In the data rows, 50 means zero.
Some points:
array([58, 72, 77, 63, 75, 49, 70, 61, 64, 71, 67, 31, 48, 28, 33, 50, 56, 56, 56, 40, 65, 63, 58, 42, 55, 50, 21, 53, 26, 29, 61, 40])
array([8, 0, 9, 79, 91, 0, 9, 65, 0, 62, 81, 22, 40, 11, 8, 80, 9, 77, 26, 73, 42, 43, 79, 46, 48, 43, 63, 44, 63, 67, 55, 62])
array([57, 75, 37, 68, 83, 62, 49, 16, 66, 31, 73, 53, 39, 57, 55, 40, 20, 46, 33, 15, 19, 17, 0, 64, 53, 54, 52, 54, 60, 62, 58, 65])
array([54, 41, 58, 42, 42, 50, 54, 63, 40, 70, 36, 61, 66, 53, 56, 21, 30, 24, 23, 31, 26, 34, 36, 39, 42, 40, 38, 46, 48, 47, 44, 44])
array([69, 54, 70, 69, 70, 60, 60, 68, 59, 65, 64, 37, 50, 43, 47, 64, 55, 55, 55, 43, 62, 64, 63, 56, 57, 56, 28, 62, 30, 20, 40, 50])
array([73, 57, 79, 44, 33, 53, 70, 27, 55, 32, 41, 52, 71, 49, 44, 30, 75, 35, 51, 67, 55, 65, 64, 85, 85, 84, 74, 93, 83, 93, 78, 93])
array([56, 46, 56, 43, 41, 46, 47, 67, 42, 65, 42, 53, 65, 60, 49, 14, 31, 15, 23, 34, 32, 39, 30, 36, 43, 40, 49, 40, 42, 43, 47, 44])
array([37, 43, 44, 17, 29, 41, 42, 39, 40, 47, 26, 34, 20, 28, 41, 38, 68, 39, 58, 54, 65, 67, 43, 58, 54, 59, 61, 64, 69, 45, 56, 64])
array([73, 54, 68, 68, 64, 52, 74, 56, 44, 52, 71, 35, 62, 42, 38, 56, 57, 52, 50, 25, 69, 76, 71, 42, 46, 58, 0, 42, 6, 18, 67, 73])
array([55, 62, 57, 80, 78, 62, 47, 25, 73, 24, 80, 66, 49, 66, 73, 40, 11, 27, 36, 24, 13, 22, 27, 53, 53, 54, 57, 59, 49, 61, 67, 61])
array([65, 65, 59, 69, 65, 65, 63, 69, 61, 76, 66, 53, 43, 41, 37, 65, 54, 67, 56, 53, 55, 62, 55, 63, 54, 69, 55, 67, 61, 13, 27, 19])
array([46, 51, 49, 46, 42, 46, 39, 60, 37, 60, 34, 59, 63, 58, 63, 52, 58, 49, 35, 40, 38, 33, 27, 50, 45, 49, 43, 46, 46, 44, 45, 47])
array([69, 63, 59, 68, 74, 57, 67, 81, 66, 71, 70, 46, 43, 47, 55, 48, 51, 59, 60, 57, 54, 57, 67, 60, 66, 56, 61, 69, 49, 15, 25, 25])
array([32, 43, 38, 35, 44, 42, 35, 52, 48, 47, 40, 65, 64, 77, 58, 95, 92, 91, 50, 35, 45, 40, 24, 53, 45, 53, 48, 60, 52, 43, 42, 46])
array([46, 43, 42, 43, 45, 40, 49, 61, 55, 58, 50, 81, 87, 93, 76, 55, 54, 61, 46, 42, 42, 45, 76, 51, 42, 45, 43, 48, 47, 45, 50, 50])
array([67, 54, 59, 66, 74, 57, 72, 72, 47, 66, 71, 58, 64, 59, 54, 57, 52, 53, 62, 37, 58, 66, 81, 57, 64, 64, 35, 67, 35, 17, 36, 36])
array([22, 45, 35, 40, 40, 49, 36, 38, 52, 41, 46, 51, 34, 49, 60, 32, 5, 30, 88, 76, 67, 80, 54, 50, 44, 48, 40, 46, 46, 43, 48, 56])
array([48, 69, 47, 74, 71, 68, 46, 20, 61, 18, 74, 53, 46, 54, 58, 61, 27, 55, 44, 19, 12, 18, 0, 54, 61, 56, 57, 58, 61, 55, 65, 61])
array([26, 43, 25, 37, 45, 53, 21, 25, 49, 37, 32, 43, 31, 52, 49, 31, 15, 26, 78, 39, 47, 44, 99, 47, 44, 51, 36, 49, 47, 39, 43, 39])
array([51, 45, 48, 31, 36, 46, 51, 65, 41, 62, 41, 49, 51, 45, 46, 41, 49, 29, 9, 27, 23, 30, 8, 41, 49, 47, 37, 46, 48, 46, 41, 37])
array([35, 42, 30, 36, 44, 45, 32, 48, 42, 46, 33, 73, 56, 68, 79, 99, 99, 99, 59, 37, 42, 45, 22, 54, 57, 60, 49, 59, 50, 45, 46, 44])
array([76, 51, 66, 68, 71, 57, 69, 65, 60, 72, 70, 54, 55, 42, 44, 54, 48, 46, 59, 37, 66, 63, 76, 53, 53, 52, 28, 55, 39, 17, 46, 48])
array([48, 47, 39, 49, 39, 42, 53, 69, 48, 70, 39, 64, 60, 53, 58, 31, 47, 29, 35, 30, 36, 36, 28, 47, 42, 41, 46, 44, 44, 51, 48, 50])
array([63, 82, 57, 56, 55, 82, 58, 67, 77, 67, 54, 50, 32, 47, 50, 46, 54, 56, 58, 98, 33, 37, 68, 20, 28, 24, 81, 25, 93, 80, 19, 22])
array([73, 40, 63, 4, 17, 36, 53, 60, 49, 60, 14, 37, 51, 34, 27, 35, 75, 33, 45, 75, 68, 68, 32, 67, 78, 78, 66, 61, 67, 67, 72, 69])
array([63, 68, 60, 72, 64, 64, 65, 67, 68, 71, 62, 29, 27, 38, 28, 69, 62, 67, 49, 54, 53, 70, 38, 67, 60, 49, 50, 57, 54, 20, 30, 24])
array([42, 46, 38, 53, 46, 38, 33, 39, 41, 46, 60, 77, 66, 72, 69, 57, 49, 45, 92, 81, 87, 83, 19, 43, 51, 44, 50, 49, 50, 47, 54, 48])
array([42, 52, 46, 45, 45, 41, 37, 51, 41, 49, 51, 87, 88, 92, 89, 79, 72, 76, 47, 47, 44, 51, 81, 49, 48, 47, 45, 49, 54, 34, 51, 50])
array([20, 57, 14, 32, 28, 45, 8, 36, 45, 15, 33, 32, 2, 26, 30, 51, 38, 60, 85, 39, 48, 57, 57, 52, 55, 51, 45, 51, 49, 37, 41, 41])
array([37, 44, 35, 51, 48, 50, 36, 39, 46, 53, 47, 89, 80, 74, 82, 75, 63, 76, 75, 67, 64, 76, 49, 47, 55, 47, 54, 52, 41, 47, 49, 53])
array([39, 47, 43, 45, 38, 46, 44, 60, 40, 56, 33, 66, 58, 66, 63, 74, 69, 72, 43, 37, 40, 38, 25, 48, 51, 49, 45, 51, 50, 43, 49, 47])
array([52, 49, 51, 50, 47, 44, 43, 54, 44, 61, 43, 76, 85, 77, 79, 35, 43, 39, 30, 47, 41, 44, 73, 46, 43, 44, 43, 44, 42, 42, 47, 45])
array([63, 43, 53, 16, 13, 35, 63, 53, 48, 48, 0, 24, 62, 22, 32, 41, 78, 26, 41, 56, 60, 60, 57, 67, 65, 66, 73, 74, 71, 56, 65, 65])
array([39, 45, 36, 51, 60, 49, 36, 41, 43, 42, 45, 59, 60, 70, 59, 35, 25, 40, 97, 96, 97, 99, 0, 40, 45, 47, 52, 53, 42, 56, 50, 51])
array([45, 0, 38, 66, 54, 0, 34, 74, 0, 78, 66, 12, 54, 23, 26, 62, 35, 62, 20, 72, 58, 59, 61, 56, 50, 54, 70, 64, 74, 88, 77, 59])
array([43, 45, 46, 37, 38, 42, 55, 69, 43, 63, 40, 43, 52, 43, 43, 34, 51, 20, 22, 32, 18, 31, 2, 50, 41, 48, 44, 42, 41, 46, 43, 43])
array([38, 49, 28, 11, 13, 53, 41, 38, 40, 49, 30, 21, 28, 33, 31, 44, 60, 44, 55, 47, 47, 46, 75, 59, 66, 59, 61, 70, 51, 48, 56, 58])
array([72, 58, 67, 52, 50, 61, 69, 28, 57, 30, 46, 33, 37, 27, 23, 60, 80, 60, 40, 60, 54, 58, 53, 7, 0, 4, 4, 12, 2, 87, 86, 82])
array([11, 48, 6, 40, 25, 44, 13, 18, 52, 27, 22, 31, 0, 37, 26, 54, 45, 53, 70, 31, 33, 32, 97, 44, 60, 59, 41, 56, 43, 27, 39, 41])
array([48, 63, 48, 74, 69, 69, 48, 26, 75, 22, 73, 59, 39, 58, 55, 51, 17, 50, 24, 12, 21, 15, 2, 46, 55, 61, 57, 62, 57, 59, 63, 62])
array([40, 42, 34, 56, 53, 43, 44, 47, 43, 38, 51, 53, 51, 58, 58, 23, 12, 23, 99, 99, 99, 99, 0, 45, 43, 48, 38, 45, 53, 54, 58, 53])
array([53, 56, 53, 39, 47, 68, 55, 27, 59, 11, 43, 53, 44, 46, 47, 36, 64, 43, 46, 49, 51, 50, 94, 80, 77, 76, 70, 87, 79, 72, 86, 75])
array([65, 55, 59, 48, 50, 51, 61, 33, 54, 32, 50, 47, 54, 43, 46, 66, 84, 74, 50, 56, 51, 54, 62, 14, 10, 21, 23, 20, 14, 68, 77, 77])
array([54, 31, 56, 75, 74, 23, 60, 43, 26, 43, 68, 38, 68, 44, 43, 55, 41, 56, 24, 59, 56, 66, 85, 67, 76, 82, 87, 70, 88, 99, 81, 93])
These points spread out most along one direction. Where along it does each point below lie, from 0 to 99? The average is 50, and the first point in the table lies past the average. One standard deviation of the points above along it is 16.
array([58, 65, 59, 49, 57, 64, 56, 50, 66, 50, 53, 53, 44, 57, 55, 69, 72, 55, 52, 77, 43, 46, 69, 26, 30, 20, 57, 28, 61, 74, 38, 38]) 57
array([53, 43, 54, 50, 45, 44, 54, 69, 48, 62, 43, 72, 82, 76, 72, 16, 28, 26, 30, 41, 40, 39, 69, 38, 42, 38, 44, 43, 46, 42, 49, 51]) 62
array([50, 34, 53, 30, 37, 40, 49, 59, 42, 64, 31, 31, 37, 36, 33, 35, 62, 51, 23, 21, 10, 25, 0, 42, 45, 47, 50, 46, 49, 37, 41, 40]) 57
array([68, 73, 75, 68, 68, 67, 59, 73, 63, 71, 64, 19, 19, 27, 22, 64, 62, 60, 59, 55, 60, 53, 34, 54, 48, 50, 49, 56, 44, 27, 29, 45]) 58
array([53, 80, 53, 53, 55, 73, 57, 66, 76, 67, 57, 62, 40, 62, 63, 61, 58, 54, 57, 99, 32, 35, 74, 30, 24, 49, 97, 34, 91, 71, 12, 9]) 56
array([61, 60, 61, 73, 69, 78, 54, 76, 72, 76, 71, 31, 41, 32, 34, 54, 64, 54, 59, 49, 59, 61, 50, 57, 55, 62, 54, 50, 52, 24, 33, 30]) 59
array([59, 51, 53, 44, 52, 47, 57, 70, 39, 66, 44, 68, 79, 68, 72, 7, 18, 3, 20, 42, 43, 34, 67, 35, 42, 40, 40, 43, 39, 49, 44, 47]) 62
array([58, 60, 61, 44, 49, 64, 64, 22, 49, 24, 37, 51, 45, 56, 47, 45, 57, 40, 62, 55, 54, 57, 73, 84, 80, 78, 83, 70, 73, 73, 94, 78]) 29
array([63, 66, 65, 52, 53, 71, 68, 51, 70, 48, 51, 38, 34, 45, 36, 60, 65, 51, 53, 74, 44, 48, 61, 11, 23, 6, 50, 15, 55, 81, 48, 51]) 56
array([28, 52, 27, 34, 41, 45, 19, 38, 50, 31, 38, 50, 18, 46, 44, 25, 4, 19, 82, 41, 48, 62, 99, 51, 41, 46, 46, 48, 38, 45, 45, 42]) 36
array([52, 47, 46, 49, 51, 50, 47, 39, 54, 38, 49, 60, 69, 67, 78, 80, 91, 83, 50, 52, 48, 58, 72, 35, 38, 36, 25, 27, 33, 60, 63, 60]) 59
